Rotation paths and how fast each direction turns (degrees a step):
Each turn is a multiple of 5 degrees from 10 to 175, or 0.
Each row of a path follows its step; steps can be skipped.
Rotation 1:
step 0: [  2.6 -27.1  19.7   0.7  12.6  -8.7   6.3   1.1  -8.1  -3.1  -1.3  -2.0
   1.0   0.3   5.5 -16.8   8.5   2.1   3.5 -12.3  17.9   8.7   4.3 -28.1
 -18.0  -0.5   0.9  20.3  -9.0 -35.0  11.6   2.1 -23.9  11.5  -9.8   4.0
 -11.8   3.8 -21.5   7.2  23.7  13.8  14.5  -9.4]
step 1: [  3.4 -11.0  -1.8  19.7  13.3  10.5  -2.5  -9.8   3.8  -2.7 -13.7 -14.2
  -4.6  29.3  -5.7  -4.4   0.5   3.6  19.4   5.0   9.4   8.9  -4.0  -7.6
   2.2  -7.8  17.2  20.8  -9.9  -4.4  12.5  13.3   5.9  28.0  29.7  16.0
   7.6   7.2 -10.4   7.5  28.2   9.3   7.9 -27.5]
step 2: [ 11.3 -16.8   0.7  12.9 -13.7  -3.5  -7.6 -15.6   8.1  -9.9  17.9  -7.2
   9.3  28.3 -12.1  -6.5  -9.2   1.1   8.0  -8.4  18.5  10.7   6.8 -15.2
 -11.0 -11.2  -7.1  28.5   8.0 -13.3  19.1   9.3 -13.9  27.4 -13.1  21.0
  -2.0  27.1  -2.4  -5.8  -5.7   0.0  -6.6   5.5]
step 3: [  3.4 -12.6 -17.1 -11.5   0.4  17.4   5.3  -8.5   5.7 -11.0  -2.4 -11.3
 -11.8  31.5 -14.3 -12.1 -13.0   2.7   7.7  28.4  -2.0  11.4  -4.4   0.6
  -5.2   0.6   6.7  13.1  -1.3  -3.5   7.7   7.7 -20.9  24.5  13.1  13.0
  -2.8  -5.7  20.7  17.2 -25.6   9.8 -18.5 -20.7]
step 4: [ 20.5  -0.1   2.1   6.0 -22.7 -10.7  -4.3  -5.0 -13.7 -20.2   9.1  -8.4
  11.2  15.8 -25.9  20.7  -5.8 -17.2  -9.4   5.7  -6.4  -2.4 -20.1 -15.3
   1.2  -9.0  -2.2  29.9  -5.5  -6.9   4.4 -12.9 -20.7   7.4 -16.2   0.6
  -2.3  -5.3  14.4  12.2 -10.3  -4.9 -29.2 -10.4]
step 5: [ 27.8 -13.8   8.8  -1.9 -18.9  16.1   8.8   3.0 -12.6  12.2   3.7  21.8
 -11.9  17.7 -20.9  18.4  -4.3 -19.5  -2.6  22.2   0.3  -4.7   3.5   7.2
 -11.0  -4.9  11.1  -4.7   3.0   0.1  -2.8 -10.2  11.9   0.9  12.3   6.6
  -8.3  -7.6   6.2  29.0 -21.8  19.3 -22.2  -9.2]
step 6: [ 21.6   2.0  14.6  -5.1 -12.0  -0.8  14.3   1.8 -31.8   8.5 -11.7  17.7
   4.9   4.4 -11.0  30.9 -34.3 -11.5  -5.8  -4.1  -5.5  -3.6 -26.4 -15.4
  -4.2   6.3   8.2 -19.9  -2.5   1.2   9.2  -4.0 -18.8   2.9 -19.9   5.5
   6.9  12.3  -2.3  17.7  -4.4  -5.5  -3.4   3.3]
step 7: [  8.9   7.5   6.1 -29.6  -1.1 -11.3   9.0  -1.8 -18.0  18.6   2.5  33.7
   0.1  10.0 -13.2  -1.5 -15.1 -21.0  10.1  17.2  -1.1  -1.6  -4.7  19.0
 -10.2   0.5  13.7 -14.1 -19.2 -26.2  -1.4 -19.9   1.7  13.4   5.0  -3.6
  -5.2  -8.3 -24.0  10.7   8.5   5.1   7.5  -2.1]
step 9: [  4.9 -20.6  22.2  -8.9   7.2 -11.7   0.5  12.2   6.8 -13.0 -17.6  36.1
   3.2  15.2   7.0  -6.3  19.7   5.6  33.3  10.3  -2.6   2.6  -4.8  -8.5
  -6.5  -1.0   2.5   1.6 -13.3 -21.1   2.7  -2.0   2.8  19.3   5.1  13.7
   2.5   2.8 -31.2   2.6   6.1   1.1  20.7  -8.7]
step 10: [  5.0 -14.7  -1.5 -18.3   5.0  -9.6 -12.6  -0.3  -1.7   4.5  -7.6  -1.2
   8.5  17.0  -2.1  14.5   2.3  11.8  25.4  15.7  19.9  -3.7 -12.6 -16.8
  -5.6  -9.6  -7.2  13.6  -8.3  14.8  32.5  13.9  -2.3  20.1  17.1   8.8
   1.6  21.8   4.6 -16.3  26.5 -12.6  16.1  -3.4]
step 11: [ 22.8  -3.8  -1.1  -2.3  -9.3  -9.1  -8.6  -2.1  22.5 -17.1  12.1   3.8
   3.6  14.8  14.0 -14.3  21.8   0.5   6.5  29.1   7.6  -0.4  -3.9   6.6
 -25.7   1.1 -10.8  10.4 -10.4  -7.0   1.7  12.4 -25.5  30.5   4.4  29.1
  -4.6  15.9  -2.9  -4.9  -6.0  -8.8   6.7  -2.2]
step 12: [ 18.0 -23.0  -4.2 -19.9  10.6  -1.0 -18.5   6.7  -9.3 -36.5   4.3 -24.2
  -8.6  20.3  -0.4  12.3   1.9  -6.5  13.2  20.4  -2.1  -2.9  -0.7  -3.1
  -7.9  -0.6  -8.4   9.8  -3.8  19.7   3.6  18.5 -24.5  15.2  11.7 -10.1
  -4.6   1.4  16.5  12.4   6.8  -5.2 -16.0  -1.4]
Speeds:
[  7.8  -4.4   2.6   1.4   3.4   1.0   2.5  -7.1   0.1  -3.3   7.6  -2.3
  -2.5   1.1  -2.9  -2.5  -2.3   0.3   3.5   4.1   2.9   0.9  -4.2   5.1
  -0.1  -4.2  -4.6  -1.7  -0.4   2.5  -4.6  -4.9  -1.2 -11.4  -2.8   1.5
   9.0   0.5   7.8   1.1  -2.8  -4.1  -5.2  -3.2] -> 40
[  4.4   1.2   0.7   3.9   1.3   1.9  -7.9   8.5  -4.4   1.6  -4.9 -11.1
   5.6   2.8  -0.7   0.0  -4.0   0.3   2.9   3.8   2.1   3.0  -4.1  -5.6
  -0.7   1.9   0.5  -4.5   5.6  -3.4   3.9  -5.8  -2.0  -4.1   4.3  -6.4
   1.5   2.7   1.4  -6.3   0.5  -0.1  -2.1   6.6] -> 170
[  0.4   4.5  -7.7   1.5  -0.4   1.4  -1.2  -4.7   0.1   4.8   1.7   2.7
  -0.6   4.7  -2.0   2.4  -6.7   1.3  -1.7  -0.5   5.9   4.4   0.9   4.1
  -2.8   1.9   0.5 -11.5   1.2   3.7   1.8   2.2   1.7   4.6  -2.5   8.7
   1.2  12.4  -0.8  -2.6   0.1  -4.8   4.1   3.2] -> 85
[ 2.2  6.3 10.1  3.1  5.9  2.1 -0.7  0.6 -5.9  1.7  0.9 -1.6  0.0 -8.6
 -2.1  6.3 -6.3 -1.7 -0.8 -1.4  1.4  0.0  0.2  6.7 -9.2  2.5  2.2 -4.2
 -1.2 -1.6 -5.8  3.6  0.4 -1.7 -2.0 -5.0 -8.8 -0.3 -1.0  7.0  2.0 -0.4
 -0.6 -2.6] -> 45
[ 3.1  3.1  5.1  9.9 -7.5 -2.2  0.6 -3.5  4.5 -5.6 -0.2  2.4  3.5 -7.6
 -3.5 -2.1  6.3 -1.7  0.4 -3.9 -3.5 -1.1 -3.4  1.2  1.2 -0.8  1.9 -2.4
 -4.8 -9.1  3.3 -0.8 -6.4  1.9 -6.5  0.8  0.6  5.1 -2.9 -3.8 -1.9 -4.8
 -2.8  6.3] -> 160
[ -4.8   0.4  -1.0   3.0  -4.2   1.3  -4.0   3.7   3.3   6.6   2.8   1.6
   2.4   4.1 -10.1   0.3  -9.9   6.5  -0.6  -6.1  -9.1  -2.1   1.0  -0.7
  -2.0  -6.2   0.1  -0.6  -0.2  -4.5   4.2  -3.3  -2.6  -3.9   1.8   5.0
   0.3  -4.4  -0.6   6.1  -3.7   0.5  -2.6  -4.8] -> 25
